First come named moves, each a turn or a mirror, each shown by rows before and after it. For each pair of rows after them, which moves, in which order, take the first row to the second? The first pair is done for you.
Q878:
[ -5  -4  -7   4   7   8  -1 -38  -8  25  13] => [-12   0   0   8   1  -7  -5 -37   1  27  10]
[ 17   3  -6  -2  -3  37   7 -28 -13  -2   9] => [ -8  18  14  14 -29 -19 -11 -25  20   3   3]
[ 21   9 -15 -13   4 -13  11   4 -18 -30 -24] => [ 11  13 -10 -10  -4 -31   6   5 -10 -27 -25]
Q598:
[ -2 -22   9 -13   4 -36   4  41  17 -18 -27] => [  3   8  26  14   2  14  14  -8 -15  58 -15]
[-19  13  13  -7  -9   0  -1  45  -1 -12 -28] => [-16  26  19   4 -10  23   1  23 -14  21 -24]
[-14  15  45  30   6 -23   2  26  -4  20 -24] => [-12  11  42  27   7 -31   1  31  -1  10 -28]
Q664:
[ 22 -33 -19  -2 -11  19  27  10  21 -61  29] => [ 23 -24   0   3   4  -2  53  42  16 -48  -1]
[ -2   2  -2  -3 -60 -43 -20   0  18 -13  24] => [ -2   2   3  -5 -52 -56 -10  19  19 -15   9]
[  9 -22 -29  15  25  39  -6 -13 -55  24   0] => [  9 -33 -41   6  22  37 -13 -11 -48   1   9]
Q97:
[ 12  -7 -11   9   8   2  14  21  -7  15 -17] => [ -2   4   0  20  -9 -17  -1   8   5  26 -11]
[ 28  24   2 -26   8  42  11 -17   2  -3 -36] => [  4  40  16  -9 -20  10 -15 -37  27  10 -24]
[ -2  -1 -26  -8 -15  11  14  29 -13 -29  -2] => [ -6  21  -9  13 -18  24  21   6 -26  20  -3]
Q104:
[  1   1   7  -1  24 -58  15  53   7 -26 -39] => [  3  25  27  20  28 -35  32  34 -15  34 -46]
[  8 -21 -25 -21  13  19  10  -5   4 -26   3] => [-13 -12  -9 -13  -2 -30   0   6  28 -24  -8]
[ 20  -3 -10  -7  -6   2 -11  -2   2  -1  20] => [ 15   0  -2  -5 -12 -16 -14   3  10  -2  15]
Now pairs of rows:
(two moves a pair)
[-23  29  37  -4  22 -52  43  56   6  15 -15] => [  9  18   3 -13  36  64  42  -7 -46  30  28]
Q664, Q104
[ 13   4 -34  25  17  29  -7  -3  14 -19  26] => [ 21   4 -28  25  33  30  12  14   3 -14   9]
Q104, Q97
[-12  -3   1  -2  -2 -33   0  25   9 -15 -14] => [ -8   8  -3  11 -12  14 -13 -27  -9  21  16]
Q598, Q664
[ 25   2   2   9  18  57  28 -22 -44  49 -47] => [-28  19  25  30 -44 -39 -35 -43  27  36 -27]
Q664, Q878
[ 16   8  10  13   3  38  51  -4 -19  25  21] => [  5  15  12  21 -14  32  35 -23  -9  32  33]
Q104, Q97
[-47  10  25  20 -48 -21  -2 -41  19  49 -19] => [-46 -16   0  -2 -57 -31 -28 -37  36 -12  -1]
Q664, Q598
[-3 -4 22 12  6 28 30  0 -9 10 -2] => [ -8  -1  30  14   4  13  31   6  -4  12 -10]
Q598, Q97
[  7  -6  -1  -2  21 -25  39  55   3  -6 -24] => [  0  23   9  25   4  24  22 -17 -16  61  10]
Q664, Q664
[-11  31  12  19 -11  10 -16 -43   4  48  17] => [ -7 -13 -17 -21  -2 -34 -21  19  30 -50   4]
Q878, Q598
[  6  27  13   3  27 -25  27  12   1  30 -28] => [ 23  17 -10  -5  32  30  22 -18 -20  24  -1]
Q104, Q664
[  0  -4 -39   1   6  37  -3  -3 -10 -42   3] => [-25  19 -20  23 -24   4 -30 -28  14 -20  15]
Q97, Q97
[-14 -30 -18   4 -16  -9 -19 -12  -2 -57  13] => [-27   3  26  30  -4 -45  15  16  -6   3 -32]
Q664, Q104
[ -8  -1  17   1   6 -40  12  30   8  12 -24] => [-17   8  18   8 -11 -44  -8   8  18  16  -9]
Q104, Q97
[  2  26  43  -6  17 -51  36  37   1  13 -38] => [ -9  22  37  -6  -3 -74  10  29  23  -7 -25]
Q598, Q97
[-33  32  30   9  22 -18 -14 -27  12  65 -17] => [ -4   2 -17 -17  33  55 -23 -53 -14  29  19]
Q878, Q664
[  1   4  14  34 -11   6 -31   6  35  13   8] => [ 23 -12  -6  18  11  48 -18  10  13  -1  12]
Q598, Q878
[  0  -2  10 -19  29  25  36 -16 -49  15 -13] => [-33   7  15  -8 -23 -30 -24 -52   0  -2  19]
Q97, Q664
[  6  20  10  15   8  32  14 -16 -26  73 -11] => [ 23  -6 -21  -5  16  65   8 -20 -33  31   8]
Q878, Q104
[ 12   7 -14 -19 -19  68 -17 -35 -27 -23  24] => [ -1  -7 -18 -31 -32  19 -35 -11   7 -68  21]
Q104, Q878
[-12  10  -4  20  19 -16  -8  -1  -5  43  10] => [  0 -20 -36  -5  24   0 -17   8  -6 -12  24]
Q104, Q104
[ 12   3 -11   2   4  45   2 -46  -5  22  13] => [-12  -6  -6  -5 -18 -31 -23 -17  43 -28   7]
Q104, Q104
[-26  20   5   5 -12 -52 -13   3  30   8 -12] => [ 15 -15 -36 -27  28  27  14  12 -14 -23  -6]
Q878, Q598
[  7  -1  22  -9   7  10  13   3   4  35 -22] => [  2 -10  19 -16   3 -13  10  23  21   8 -30]
Q878, Q598
[ 11   5  27  17  29 -11  41  25 -18  28  -1] => [ 26 -22 -11  -4  24  35  17  -6 -26 -14  39]
Q664, Q104
[-19 -14  -1   6  11  22  12  -5 -22  20 -35] => [-25 -18   1   1   8 -10  10  16  -5  -2 -43]
Q598, Q104
[-24 -16   1 -11 -22  -1  -4  24   8 -39   4] => [-19  -7  -1  -4 -27  38  -9 -15  -8 -10  24]
Q598, Q664
[ 15 -33 -29 -32  11  -9   1  40  14 -64  -2] => [-11  35  35  31  -7 -19  11  -7   5  69 -14]
Q104, Q598
[ 10 -53   5   7 -25 -29   9  -2  23 -48 -10] => [ 18 -33  27  20   0 -12  49  14  -5   4 -42]
Q664, Q97
[-11  12 -17   7  -3  -6  -3   1 -19  20   2] => [-15  10 -18   5  -8 -18 -11   3  -9  10   4]
Q104, Q878
[ -6  -1  19   3   0 -21  -3  21  24  -8 -24] => [ 14  -4   7  -2  17  37  12   1  -9   7 -16]
Q104, Q104
[ 37 -35   3 -34   1 -14   9  29   9 -94   1] => [ 47 -31 -12 -30  -3  45   0 -22 -14 -74  35]
Q598, Q104
[  9 -15  10  -3  16 -30  37  14   1  27  -8] => [  5 -11  12   2  10 -39  33  12   7  27  -6]
Q104, Q878
[ -3   1   1  -8  -8 -21 -11  15  15 -30 -32] => [ 12  -2  -2 -12   9   8  11  21  -8 -21 -40]
Q97, Q104
[  0   7   3  14  27  39  43  20 -58  50 -40] => [  7  -8 -27   3  15  81  15 -19 -61  26  -2]
Q97, Q878
[  8  20  12   8 -17 -13 -12  -3  15   6  16] => [ 25   2  -7  -6   1  19  -1   0  -2 -14  21]
Q878, Q664
[-10  12  -2  -8 -27  15 -38 -57  19 -11  45] => [ -6  -5 -14 -24 -21   5 -37 -36  24 -45  41]
Q878, Q598
[ 18 -18 -34  -3  38  48  15  18 -11  -6   2] => [-17 -12 -19   6   4 -37 -21  30  41 -29   1]
Q97, Q598
[ -7 -20 -40 -34  24 -51   2  32  37 -48   5] => [-30  39  12  18   2 -46   0 -25  29  67   7]
Q97, Q97
[ 12 -44 -33   3 -25  -1  -4 -15  -2 -39  33] => [ -8 -16  -5  30 -45 -21 -15 -37  10   5  35]
Q598, Q878
[  2   6  32  -7   0 -46  20  55   7 -22 -44] => [  7  36  42  21  -9  23  14 -22 -28  56 -15]
Q104, Q664
[-10  -5 -17  15  10 -19 -10  -1   8  20 -17] => [ -1  -9 -22  11  21  -7   2   4  -2  20 -23]
Q97, Q97
[ 12 -24  -9 -23  -7  16   2   8   5  11   4] => [  6 -23  -3 -22 -11  -6   2  20  15   6  -4]
Q664, Q104
[ -5   8   7   8  -7  -3 -28 -19  -2  -3  23] => [ -2  -2   1  -1  -3   1 -27 -13  -1 -18  25]
Q878, Q104
[  8  13  28  21 -11 -51   9  56  13  11 -14] => [ 36  11  11  21   8  39  26  18 -36  45   3]
Q664, Q878
[-13  12   1   1 -25 -23 -10 -14  24   0   8] => [ -2  12  -6  -1 -16  16  -4 -33   5  11  18]
Q878, Q97
[ -3 -17  -1  -7  -2  32  -2 -32 -15  -6   7] => [  1 -18   0 -10   9  34   9 -20 -19  -6  -2]
Q104, Q97
[  1 -18  -1   3 -26 -16 -36   8  15   8  36] => [ 15 -16  -8   1 -16  22 -26  -5  -9  22  42]
Q598, Q878
[ 19 -18  -3 -37  13 -25  -3  21 -16 -52  -6] => [ 33 -16  -5 -34  26  16  12   8 -40 -30  -2]
Q97, Q104
[ -2   4   6   4 -15   1 -14 -14   1   7   6] => [ -3   9  11   7 -14  -6 -10  -8   2  10  -1]
Q598, Q104
[-12 -12  17  12  12   0  18   6 -16  14 -18] => [-15  -9  20  14   7  -1  17   1 -15  20 -15]
Q598, Q664
[ -5  16   0  -8 -18  15  -9  -4  -6  21  -1] => [-10  12  -2 -12 -26  -2 -20   0   6   5   1]
Q104, Q878
[  3  -9  20 -30   2 -10  22   0  -4  21 -15] => [  7 -20   9 -40   5  -4  17   3  -3  -1 -11]
Q104, Q104
[ 32   2  10   1  44  48  55  29 -38  23 -24] => [ 15  22  10  21   4  65  12 -44 -30  52  24]
Q97, Q104
[  2  16  24  20  -7   1  17   7  -5  20 -12] => [ -1  18  24  23 -12   0  12   0  -2  20  -8]
Q97, Q104
[ -2 -25 -39 -19 -24  31 -37 -47   4 -39  47] => [ 10 -29 -46 -26  -7  50 -22 -40 -10 -41  40]
Q104, Q878
[-25  -5 -39 -25 -19  69 -57 -63 -14  14  45] => [-57  -3 -23 -21 -47 -19 -82 -36  38 -16  34]
Q878, Q598
[ -3  -8 -22 -13  20  26  16  18 -13 -37  12] => [ -4  -2 -21  -8   9  42   6  -7 -19 -22  25]
Q97, Q104
[ -7 -29 -32 -41   8 -41   3  27  22 -54   0] => [-31   2 -17 -10 -34 -36 -35 -44  35  -5  37]
Q598, Q97
[ 24   9  11   5   9  52  23 -11 -30  23 -18] => [ -5  15  11  16 -37  13 -31 -47  10   8  16]
Q664, Q97
[ -4 -10   4 -14   4 -48 -12 -15 -16   4  15] => [ 10 -15   3 -20  24 -27  10   1 -32   7   2]
Q97, Q664
[ -3  -2 -19  -6  44  53  10 -21   6   1   5] => [ -4   7  -7   1  47  48  17 -16   4  17  -5]
Q104, Q97
[  3  26  13  -6   1   9  30  19 -10  42 -20] => [-14  21  15  -7 -20 -38   5  24  23  12 -14]
Q104, Q878
[-19  19  29  22 -14 -23   4  -9  14  27   7] => [ 12 -18 -17 -11   4  34   5 -14  -7 -26  28]
Q104, Q104
[ 18  13   4   0  -4  23   1   7   2   7 -31] => [ 18   7  -1  -4  -1  22   1  12   3  -3 -30]
Q104, Q664
[ 35 -57 -35 -38  26  43 -23   2  -9 -49   8] => [-24  -2  26  11 -33 -60 -60 -21  47  13   5]
Q598, Q878
[-23  30  22  18 -29 -38 -11 -16  21  21   4] => [-16   5  -7  -2 -31 -27 -30 -23  25 -28  25]
Q104, Q97
[ 27   0  -2 -15  31 -15  32  18 -37 -11 -21] => [ 18  20  12   5  18   0  26 -16 -45  35  -9]
Q97, Q878
[  4 -30 -39 -17   1  13 -10  20   4 -66  22] => [  8  16   5  19  20  50  32   0 -38  44  -3]
Q664, Q598
[ -9  36  18  40 -28  -2  -7 -33  22  65 -17] => [ 12 -28 -31 -17  -4 -25  -2  43  39 -62 -28]
Q878, Q598
[ -8   1   1   1   8 -36   3  15  21 -12 -15] => [  0   0   4   0  22 -21  21  21   7  -1 -27]
Q97, Q878
[ 35  11 -23   8  15   4   1 -41   1  -9  15] => [ 34   7 -25   7  11  -3  -6 -39   9 -18  18]
Q97, Q97
[-21  -5  32  19   0 -37 -18  14  27  16 -10] => [  5 -42  -5 -14  22   6 -10  28  11 -36  -1]
Q878, Q104
[-16 -12 -19   2  -6  31 -15 -20  13 -26  17] => [-14 -14  -2  -2  15  -4  17  34  12 -29 -24]
Q664, Q664
[  0 -23 -29 -10  -1  43  -5 -16 -21  -7  14] => [-31  -8  -1   4 -28 -38 -24   0  22  -7  -1]
Q878, Q664
[  4  19  44  34  14 -20  -7 -24 -12  41 -31] => [  2  17  36  36   2  -7 -22 -47 -10  40 -12]
Q97, Q598
[-13  -9 -47  23 -19  32 -58 -74   5  -6  61] => [-18 -35 -56   1 -14 -26 -57 -17  34 -70  39]
Q878, Q664
[-24   0  -4  -1 -15 -14 -15  -3   3  11  22] => [ -9  -5 -13  -8   2  20   1  -4 -21  16  21]
Q97, Q598
[ 21 -40 -20 -43   8  12  -8   2  13 -41  17] => [  5 -11  27 -20  10 -46  17  38  23   4 -26]
Q664, Q104
